Rotation paths and how fast each direction turns (deg/step)
Each turn is a multiple of 5 degrees from 10 to 175, or 0.
Each row of a path follows its step; steps can be skipped.
Path 1:
step 0: [-20  14   8  20 -15 -17  11   6  31  20  27  41 -21 -55  23   1   4   0
 -21  -2  36 -30  26  -5 -45  24 -26  44  10   2 -34  21  19 -28  37 -12
   6  -7 -17  19 -27  -5 -16]
step 1: [ 43  -1  -2  -6  27 -33  -6   3 -17   7   8  -3 -23  14   3  15  -7 -20
  20   6   7  42 -33  11   2  22  48 -18  -2   5   6  39 -39   4  22   6
 -21  13 -19  -5  25  31 -76]
step 2: [ 36  31 -20   6  24 -24  19  12 -34   9  -8   4   7 -15  10  10  14  22
 -35   3  11 -20   4  33 -73 -14 -19   8  18  13   3 -54  47 -12   9   3
  12  10  45 -18  -6 -10  -6]
step 3: [ 13  -1   0 -20 -20  34  -3  27 -41  31 -21  -3   8 -15  45  13 -26 -11
   2  -7  39 -11 -13  -9  53  25 -20  21  -6  23  -8   8 -19  -3  -8  13
  39  28 -40  23  -9  15 -51]
step 4: [ 27  18   2  -7 -10  -8  51  -4  -4   9  31  28  27   6 -14  -4 -28  15
  10 -14   7  34 -36  41  -2 -35 -13 -22 -36 -18  45 -26   6 -25 -20   1
 -47   6  32 -10 -11  35   1]
step 5: [  1 -64  -4   9  13  -9 -17  -2 -13  17 -34 -16  35   1  16  20 -31   3
 -36  46  35 -37  -5  34  12 -15 -14  -1  -9   5  -3   2  16  25 -22  36
  30 -14 -29 -23 -16 -28  27]
step 6: [-23  38   9  45 -21  12   6  16   8  28  10 -21   6 -20 -19   0  19  -2
  -4 -39  32 -25  -2 -26  46  19  -1 -33 -49 -31  30  -6 -33 -39  -3  -9
 -11 -26   3 -19 -25  22  -1]
step 7: [-42 -34   8   2  30  19   7 -23  16  -7  11  43   2   7  19  36 -41   0
   7  59  15  10  12  19 -37  14  47  -3   8   8   8  24  -6 -21 -24   8
 -41 -24  16  -9 -29  -7  16]
step 8: [  5  13 -27  14   6 -48 -10  -1  12   2  -7 -38  15  12 -35  -3  15  19
  12 -12   6 -52  10  -6 -19  42  -1 -30 -22  13   4  30  33 -21  38 -10
  -3 -11 -64 -24 -13 -28 -22]
Speeds:
[ 15   2  10   0  -1  -5  -9  12  -1  -2  -5   4  -8 -10   9   7  13   1
   9 -10  -5   6   5   4 -10   3  -3   6   4   3  -6   2   4   5   0   2
 -14 -18  -7   9   9  -1  -3] -> 35
[  2  -7  -2  -1  17 -10   1  15   1   0  -5  -8  -2   9 -16  11   6   3
  -5   1  -2 -21  -7   3   1   0  -4   0   5   2  -5  -3  13  -3 -12  -2
   0   6   0   5   8  -2   5] -> 120
[  2  -9   7  14   4 -14   2  -1  10   2   2  -1  -6  -5  -5  -4   5  -4
 -15   1   5   6 -13  10   1 -11  -2   9  -6 -15   1   7 -11  12   7  -4
  11  -6  -1   0   7   1   0] -> 80
[ -1  -8   1  -7 -14   8   5  16   5   1   5  14  -2   6   1  -1  -5  -8
   1 -11   0  -9   1  15   5   6  15   7   6 -13  -5   1  -6  -7   0 -13
  -4   4   4  -3   2  -4  -3] -> 115
[ 13   2  -8  -1   0   8   6 -11  -3 -12   5  -1 -15  -1  11  16   0   5
   2   8  -3 -11  -6  -1   1  -8   0 -10  -7  -8   7   7  -7   5   0  -8
 -12   2  13   6   6  -1   3] -> 135
[ -8   0  -9   4  -3   2  -7   6  21   7 -14   2   6   0  -2   4  -6   7
   2   2  -1   2  10   2   5  -8   0 -14  -7  -3   7   5  -5  -3 -15  -5
  -1 -19  -1   4  -2  -7   7] -> 40
